A state moves one step at a time under one of 8 hidden systems, and each row is a state written as 20 numbers. Each run below is a few steps of one system.
mebun, run 1 (8 x 20):
[[-16  19 -21   5  -2   0   4 -27 -11 -13 -20  10   9  15  17  23 -11   6
    7   6]
 [ -2  13  19   1  -4 -28  18  -7   0  -2   0 -27   3 -13 -10  19  14   8
   13 -22]
 [-28   9   8  10  18  -8 -11  -9 -26  16  12   8  18 -10 -10   0  -6 -12
  -16  13]
 [ -3  20 -19   0  15   4  22  -3  20   7 -10   2  21 -16  24   8   1  14
  -18  -9]
 [-10  19  38  12   1   5   4  10   7   1  21 -14  -8 -13  18   1  -9 -15
   18 -11]
 [-26  17  -7  11   1   3  -2 -24 -26 -12  -6  24  -2  14  20  11 -20  -5
    4  11]
 [  6  14   5   3  -1 -18  24 -19   5  -3 -13 -16   7  -3   1  29  14  18
   12 -20]
 [-21  12  24  12   6 -20 -11  -1 -17  13  18  -9  20  -9 -19   2   3 -14
   -1   7]]
foza, run 2, 8 rows:
[[-16   7   1  -5  -1   2 -19  20  15  -6  16  -7  18  -8   2 -26 -14 -18
  -16  20]
 [-23  -4  14  -4   9 -15  -5 -12 -28  -6   4 -20 -16 -16 -13  18  -7 -14
   12   5]
 [ 11  11  23   9  -1   7  24 -21   2 -20   4  10 -21   4  27   8  -3   9
   13 -14]
 [  3  18  -3  15 -26 -11  -8  -4   1   3  -2  22  28  35  -4  -9   6   8
    1   1]
 [ -3  -7 -28  -4   5   3  -3  15  -6  36 -21  -8   7  -6  -7  24  13   4
   11 -13]
 [ -5  -3 -19 -12  13  20  10  18  17   1   2   7 -11 -23  27 -18 -14  -4
  -21   1]
 [-23  10   9  -4  -2 -22 -11  -2  -2 -20  16 -16  16 -10 -13 -14 -11 -13
  -16  19]
 [ -4   3  33  10   8  -3   5 -14 -19   3   6 -16 -18 -10  -1  26   2  -7
   27 -11]]
dibi, run 3:
[[  3   8 -11   4  14  -1   7  -6   7  22 -19 -19  23 -11  -3  36  15  12
    8  -9]
 [-16  13   0   7  -2   8  10  19  -7  30  -6   0 -10  -8  21  15   2  -5
   23 -31]
 [-38  27 -13   7   2 -12  -1  -5 -20  12  -5   6  17  -4  10  10 -11  -8
   -3  -1]
 [ -6  24  26  17  -5 -22   4  -3   2  14   8 -14  28  -2 -10  16  14   4
   11 -14]
 [ -2   7  -5   5  -2 -16  16  12 -12  34   1  18   7  -8  -4  -8  17  11
  -13 -27]
 [ -6  12 -25   0  17   0   8  -3   6  23 -18  -7  30 -13   3  23   7  12
  -10  -4]
 [ -7  10  10   9   8   7   5  13   0  31  -5 -18  -2 -15  10  28   7  -6
   27 -23]
 [-35  21 -12   4  -4 -13   9  -1 -29  12  -6  12  -4  -4  14   6  -8  -5
    4 -18]]
pebev, run 4, 8 rows:
[[ 19 -11  14  -2  20  14  10 -35   5 -28  -1  -5 -14  -4   6  17  -5   8
    0  17]
 [ 12   5   8  20 -13  14 -11 -11  -7   5  -5  19   5  36   5  13   1   1
   26   4]
 [  9 -19 -31  -8  -4  -4  -5  13  -4  27 -20  -3   7   6 -22  12  19  11
    2  -7]
 [  9 -12  -3 -16  -4  12  -8  32  32  -1   2 -27  -7 -13   2 -10  -1  -9
    6   2]
 [-14  14  10   4 -14 -16 -19   4   8 -16  19  -7  25   9 -13 -22  -8 -13
   -8  20]
 [  1 -11  13  -2  22 -13   1 -34 -18 -13   4 -11   2 -12 -22  17   2   3
  -10  19]
 [ 25 -10  15  11  15  33  -1 -19   4  -3   0  13 -14  11  14  15  -3   2
   11  13]
 [  3   2 -28   5 -20   6 -14   1  -2  11 -21  14  16  33  -2  10   5   7
   15   1]]
foza, run 5, 8 rows:
[[ -2   6 -24   1 -10 -10  -2  12   0  30 -21  -9  21   7 -11  20  18  10
   14 -17]
 [ -6  -4 -18  -7  13  22   8  26   9  24  -1   9 -11 -20  24 -10  -5  -3
  -11 -12]
 [-23  11  -6  -8   9 -12  -4  -4   1 -17  11  -5  17 -15  -2 -19 -14  -9
  -31  22]
 [-11   9  34   7   7  -6  -3  -7  -7   0  11 -29  -3 -14  -5  22  -2 -13
   22  -2]
 [  1   7  15  16  -3  14   9 -21 -19  -8   1  29 -21  17  26   6 -11   1
   15  -4]
 [  2  19 -22   4 -20 -14   3 -10  10  -5 -19   6  29  25   1   9   7  17
    2  -3]
 [ -5   1 -16  -2  -7   6  -6  38   9  37  -7  -8   5  -5   3   2   9  -6
   15 -22]
 [-21  -3 -20 -12  18   5   9   6 -11   4   2  14 -12 -25  13 -17 -13  -4
  -30   4]]
zir, run 6 (8 x 20):
[[ 22  -2   9   4  14   0  31 -29  -1  -7   0  19  -7  -4   9   7  10  24
  -16 -10]
 [  2  18  26  22  -3   8  -5 -16   3   1   0  -9   9  16   9  29  -1  -3
   34   0]
 [ -4  -7 -21  -5 -19 -14 -20  12  -7  15 -16 -12  15  17 -28  11  13   0
   17  -1]
 [ -6  -6 -18 -18   7   5   7  32  16  16  -6 -21  -7 -29   8  -2   3  -3
   -5 -13]
 [-14   6   9  -1  -4   7 -10  12   9 -16  21  11  -2  -3  15 -35 -21 -18
  -17  16]
 [ 14 -15   9   0   9 -12  12 -29 -17 -16   8  22 -10   2 -15 -11   5  12
  -26  11]
 [ 12   5  16  16  14  17  17 -23  -8   8  -6   8 -11   1  20  32   3  10
   19 -13]
 [ -7  16  -8  11 -17  -1 -21  -1   5   5 -14  -9  32  25  -4  20   1  -2
   24   8]]
rem, run 7 (8 x 20):
[[ -7  -3 -11 -10 -22  -9 -17  13   9 -22   9   4   4  12  -8 -35 -11 -10
  -14  19]
 [  7 -15   4 -13  21  -8  18 -30  -9 -24  -3 -13 -17 -20 -10  14   1  10
  -12   7]
 [  5   3  25  15  14  17  10   6  -4  19  21  25 -12  -7  20 -12  -2  -4
   -8  -9]
 [  4  -4 -33   3   0   0  -9  -7  -3  15 -14  21  29  19 -10  -1   7  12
  -18  13]
 [  4 -15   2  -4  11   9  -9   7  -5  19  -8 -30  -9 -12 -13  33   8  -7
   28  -3]
 [-12   1  -4  -9 -20  -1 -12  38  11   0  12  -2  -9  -2   5 -35  -8 -17
   -1  -5]
 [  1  -5 -12 -14   9 -11   4 -22   9 -33  -3 -14  10  -9 -12  -2  -4   7
  -25  24]
 [ 16 -12  39  10  18   9  11 -11 -10   4  18   6 -25 -12   1   4   4  -2
    3  -6]]
noda, run 8:
[[  3  -4   4  10   4 -14  -5 -32 -24   3  -9   0  12  14 -26  27  12   9
    7   9]
 [ -9  15   9  -3  -1   1  22   4   9 -10  -3 -17 -22 -16  28  13  -7  -1
   18 -25]
 [-13   2  14  17  -8   5 -22  10 -25  23  15  24  -1  17  -5 -13  -5 -17
    7   4]
 [ -7  16 -14   0  -9 -29  13 -20  -6  -5 -18 -10  18   4  -9  22  11  17
    2 -10]
 [-12   9  22  -1   3  -1  12  23   4   7  20  -6 -19 -26  16 -15  -6 -12
   -1 -19]
 [  0  -5  12  18  11  -2 -15 -18 -27  21   5  15  16  12 -23  12   7  -3
    1  14]
 [ -7  15   5  -6  -3 -11  19 -14   7 -18 -13 -27  -6 -11  12  27   1   6
   18 -15]
 [-13   1  21   9  -6  10  -8  18 -18  12  20  18 -25   2  11 -18 -11 -19
   10  -6]]
rem, run 9:
[[  6  24  22  17  -4 -19  14 -28   3 -10   6   8  25  12  -1   6   7  15
   -6  -3]
 [ 19   9   9  15 -13  -3  16 -10   2  10  -9  10   0  19   6  19  16  17
   23 -23]
 [ -7  18 -17   4 -22  12  -1   9  11   1 -18   2   3  22  26  12  -8   0
   29 -10]
 [-27  18  -1   0 -19 -11 -14  -7  -8 -21  -7 -17   2  13   3  13 -16 -15
   25   9]
 [-22  20  18   1 -16 -31  16  -6 -14 -18   8  -8 -11  -7   2  -3  -4  -3
    5 -18]
 [  0  31  13  13  -5 -15  26 -14  15  -9   7   7  20  -1  17  -3   3  15
  -12 -15]
 [ 22  14  16  21  -9   1   5 -21   9  -2  -5   9  17  28   3  18  11  15
   18  -3]
 [  1   5  -9   4 -25   4   2   3  -6   2 -19   6 -14  25  13  17   1   4
   35 -19]]
noda, run 10, 8 rows:
[[  6  28  15  15   0  -4   8 -23  21 -13  -1 -11  32   7   7  18   2   9
    5   6]
 [ 12 -13  26  -4 -20  -6  -1  18   2  -5  14 -11 -30   2  -7 -14   6  -8
   21 -15]
 [  3  -8 -20   7   7   7   5  -5 -24  33 -16  25  -1   7   1  15  11  10
    2 -10]
 [-25  26 -10  -2  -3  -4  -3  12  17   1  -6 -27  23 -12  14  12  -7  -8
    8  -2]
 [-17 -13  12  -7  -7 -17 -10   3 -26 -12  17   3 -20  -4 -18 -24  -7 -16
   -9  10]
 [  9   6   1  10  21  -1  25 -36 -10  -2  -6  21   5  -3   9  16   6  21
  -18  -2]
 [  9  17  33  12  -7  11  -3  13  29   0  13 -22  10   0  15   4  -1  -7
   23  -5]
 [  6 -25   0  -2 -17  -8 -13   6 -27   9  -3   5 -21  18 -27   1  10  -4
   19  -4]]
dibi, run 11:
[[ -7 -11  -7  -8  15   8  12  14 -10  12  10  19 -24 -23  14 -23  -7  -5
  -23  -8]
 [ -1  -2  -7  -1  23   4   3 -37  -6 -17 -13  -9   8  -4  -3  32  -5   5
   -3  22]
 [ 17   4  29  14 -14  12   5   4   5   4   6   4 -18  15  13   7   5   0
   32 -19]
 [-21   1 -26   1 -10  -2 -14   5 -21   6  -3  31   4  16   2 -21 -11  -5
  -16  11]
 [  8   4   5  -2  -6 -11 -15   0  24  -9  -1 -35  32   3 -23  10   9   0
    7  15]
 [  6 -15   9 -11  -4  -5  14  27   1  10  12  -1 -31 -18  -1 -20   9  -3
   -1 -24]
 [-13   1 -27 -10  21   3  11 -23  -6 -14 -12   8   2 -14  11   4 -12   8
  -29  16]
 [ 18   3  35  16   9  19  -1 -14  12   0   5 -15   0   3   6  26   2  -1
   27   2]]
Gidu, run 12, 8 rows:
[[  3   0 -19   0  25   3  15 -26  -4   9 -19  -4  15 -13  -1  32   8  17
   -9   3]
 [-16  19   9  10  -5  21 -20  11  11   2   2 -12   8   7  20  10 -17 -20
   29   8]
 [-13  -4 -17  -5 -27 -20  -9  -6 -25 -16  -6  18 -11  25 -13 -15  -6  -1
    0   5]
 [  5  -1 -12 -22   1 -12  17   6  28 -21  -3 -26   3 -22  -1  -8   4   9
  -17  -4]
 [ 23 -14  20   9   2  25  -8  21  15  17  17  12  -6   2   3 -19   5  -5
    0   0]
 [ 14 -18  -4   5  11  -5   6 -25 -25  13 -13   8  -3   7 -22  26  16  16
    2  -1]
 [-22  12  -2  -2  20  15  -3  -5   4  -5  -4 -23   3 -21  19  26 -16 -12
    9  10]
 [-11  13  -4  11 -24   5 -18   3  -4 -10   3  25   6  33  11 -20 -16  -9
    5  12]]
mebun, run 13 (8 x 20):
[[  9 -13   8  -4 -16 -22 -17  -2  -3  -7  -2 -24   8  12 -39   8  16  -1
   17   8]
 [ -9 -15 -26 -13   0 -18  -6  12 -12  13  -1   6   8  -9 -26 -19   9   2
  -27   5]
 [ 17 -16  -9  -9  22  22   7  21  22  21   2  -4  -3 -24   7  -5   7   4
  -16  -3]
 [  6  -2  14   0  -1  26 -13  12  21 -17  15   2 -10   2  18 -20 -18 -16
    2  18]
 [  8  -4  -7  -2 -23   4   8 -12  -9 -25  -8  23 -29  26  14 -10  -8   6
   11  -4]
 [ 24 -19  11   5 -10  -7  -5 -14  -9   3  -7  -6  -7  20 -26  21  19  10
   24  -4]
 [ -3  -9 -15  -6 -10 -21 -22   7  -2   6  -1 -11  27   8 -37  -7  11  -1
  -11  17]
 [ -1 -12 -25 -19   5  -3   7  29   9  19  -2  -2  -4 -23  -3 -18   7   4
  -23 -12]]
pebev, run 14 (8 x 20):
[[ 12  11  24  14   1   8  -1  22  26  20  21   3  20  -4   6 -18   7  -3
   -7  -7]
 [-27  20 -18   1  14  -9  -4  -8  -2   6  -5  -7  35 -13   1   9  -7  -3
  -17  13]
 [-16 -14  10  -5  19  15  -7  -7 -25  -4   6  -4 -34 -16   7  10 -16 -19
    9  10]
 [  9  -7  -9   1 -13   7   3 -12  -7 -18   0  37 -15  25  10 -24  -6   7
  -13   7]
 [  5   6 -11  -6 -21 -21  17 -10   2 -11 -21 -13  -3  10  -4  20  14  18
   19 -21]
 [ 17  -4  26   8  -1   3   2  26  11  30  14  -7  -1  -8  -7  -4  18  -1
   11 -22]
 [ -7  18 -17   1  12   2  -1   9  22  13   2   2  39  -9   7 -11  -1   3
  -29   8]
 [-33   7   1  -4  12   0 -10  -5 -17  -8   0 -21  -8 -17   6  17 -19 -21
   12  10]]
Gidu, run 15 (8 x 20):
[[ 19  -2 -19 -10 -14   3   5   6  28  -6 -22 -22   5   7   1  19  11  13
   19  -8]
 [  7 -25  10 -10  -1  20 -13  11  -6  -9   6  -4 -40   0   2  -6 -10 -17
   19   8]
 [ 17 -15 -11  -5  12   5   7 -33  -3 -24  -7  19  -5   8  -3  -1  -2  14
  -23  22]
 [ 10   2  14   1   9   7 -17  -3  26  -6   6 -31  28  -4 -13  12   2  -6
    5  23]
 [-11 -15 -18   0  -1  10 -30  15 -18  22  -1  13   3  12 -15 -10  -5 -15
   -1  19]
 [  3  -3 -44 -14  -5  -3   7  -2  12  -3 -30  -7   8   4   2  15   6  17
    0  -3]
 [ 10 -10   6  -8 -10  21 -10  20  23 -13   1 -20 -21   3  14  -1  -8 -13
   28   1]
 [ 17 -27  -3  -6  -3   4  -4 -18 -18 -19   1  23 -26  17 -12 -13  -2   3
   -8  16]]
zir, run 16 (8 x 20):
[[ 20   5  34  18  -8   5  13  -7   1  -1  10  11 -16  12  12   5   8   6
   21 -19]
 [ 20  -5   6  14  -4   5 -21   0  10  19  -4  -6  29  21 -21  15  17   3
   15  10]
 [-11 -19 -19 -16  14   6 -14  12  -8  14 -13 -28  -7 -19 -14  20  -1 -11
   10   8]
 [-23   5 -31 -12  -5  12  -2  21   2  -4  -6  12 -13  -4  26 -20 -20 -10
   -9   2]
 [  4   8   3  -6  -3 -15  17 -15  15 -33  10   6   5  -3   4 -25  -5  11
  -30   7]
 [ 15  -6  38  10  -2  -6  13 -20 -13 -14  14   3 -25   4  -2   5   6   4
   14 -10]
 [ 22  -4   4  18  -6  14 -10  -2   1  25  -8  11  14  26  -6  17  16   7
   21  -4]
 [ -4  -6 -18  -9  12   6 -15   6  11  12 -15 -32  19 -11 -13  26   3  -6
    7  12]]

Which system made each run below?
run 17, 2 rows:
[[-23  14 -17 -15 -17 -29  12  11   5 -15   0  -9   2 -12   1 -20  -3   1
  -17 -11]
 [ -8   9  37   4   7 -16  17  -8  -7 -12  21 -10 -15 -21   4  -4  -2  -5
   -4 -11]]
	pebev
run 18, 2 rows:
[[ -3  10 -19 -10   3   3  -6   1  32 -15 -12 -28  26  -6   5  10  -6   0
   -3  16]
 [-15  -4  25   7  -2   1 -28   3 -18   0  16 -12  -6   3 -15   3  -9 -25
   21  17]]
	pebev
run 19, 2 rows:
[[-12  -4  10  -5   0   6  14   5 -18  -9   7  11 -45 -12  22  -8 -12  -9
    7 -15]
 [-11  16   0   9   7  -1   0 -36 -10 -23   1  17  14  11   9   4 -16   2
  -12  24]]
	dibi
run 20 (2 x 20):
[[ 12  -3  13   3 -12  -6 -20   4  20 -11  17  -3  25  15 -21 -24   3  -3
  -12  23]
 [  6 -23 -18 -11   7  -9 -12  16  -3  28  -4  -7  12  -9 -33  -4  17   2
  -14   3]]
	Gidu
run 21 (2 x 20):
[[-16  -2  -4   1  19  29 -20   5  -3   8  -3 -10  -4  -8  15  18 -18 -22
   15  18]
 [-17   3 -10  -4 -18  -8 -13 -18 -17 -35  -5   6  -9  21   0  -4 -19  -9
    6  21]]
	noda
run 22, 2 rows:
[[  5 -15 -15   5   6  10   6   6 -20  28  -3  37 -13   4   4 -11   5   6
  -15  -9]
 [ -7  -3 -28  -2  20  15 -11   6   4  29 -16  -8  22 -11  -2  21   0  -1
   -3  11]]
	rem
run 23:
[[-11  14  33  22   1   0 -17   7 -10  23  17  -4  15   4  -8   6   2 -17
   19   0]
 [-28  20 -37  -3  -4  -3  -1  -4  -4   1 -19   8  19   5  16   7 -12   1
   -6   4]]
	mebun
run 24, 2 rows:
[[-12  22  -6  11 -21 -10 -13  24  12  20   4   4  35  15  -1 -13   5  -2
    1  -6]
 [ -4 -11  -6 -16  -5 -34   5   7  -6   1   1 -19   2 -17 -33  -7  17   5
  -14  -8]]
	noda
run 25:
[[ -2  -4  13  -1  10  27  -6   0   4 -10   0 -17 -26  -8  21  18 -16 -17
   26   7]
 [  2  -6 -28  -5 -24   1 -15  -1  -1 -15 -12  17   5  32  -5 -15  -5   4
   -3  16]]
	zir
run 26:
[[-16  16 -14   0 -26  -6  -6  36   8  22  -4  -1  11   8   9 -10   2  -6
   14 -21]
 [-20  -9 -17  -9   8  15  -9  14 -15  11 -13 -14 -23 -12   9  21 -10 -17
   23  -3]]
	mebun
run 27, 2 rows:
[[  9   3  19  19  13  27  -8  15  10  35  12  10  13  -1  11   2   3  -8
    6  -2]
 [-17  -5 -28  -6  14  13 -14 -15 -15  -7 -12  10   6   3   3   7 -16  -7
  -12  30]]
	foza
run 28, 2 rows:
[[  7  -9 -13 -20 -15  -5  17   8  12 -18 -15 -17 -28  -5   8   5   3   9
   15 -18]
 [  4   2  10   1 -20 -17   6  19   3   2  18  18  -4   6  -4 -41   6   1
  -16 -14]]
	foza
run 29 (2 x 20):
[[ 10  17  29  14   7 -13  25 -14   8   3  17  11  12  -7   4  -5  12  16
  -17 -14]
 [ 29   4  -1  15  -7   8   8  -9  15  13  -9  19  18  26   5   7  15  21
    4  -8]]
	rem
run 30, 2 rows:
[[ 15   0  10   6  31   0  15 -23   7   8   3  -5  21 -19  -8  16  12  14
  -21   7]
 [ -6   9   5  14  17  35 -10  -4   3   8  -4   3   2   2  27  23 -14 -11
   19  12]]
	pebev
run 31:
[[  2 -15  -3 -11  19  11  14 -19  -9 -23   1  12 -32 -15  14  -5 -14   2
  -18  10]
 [ 18  -4  18  10   8  20  -3 -32   1 -22   0   8  -7  17   9  15  -8   2
   11  21]]
	dibi
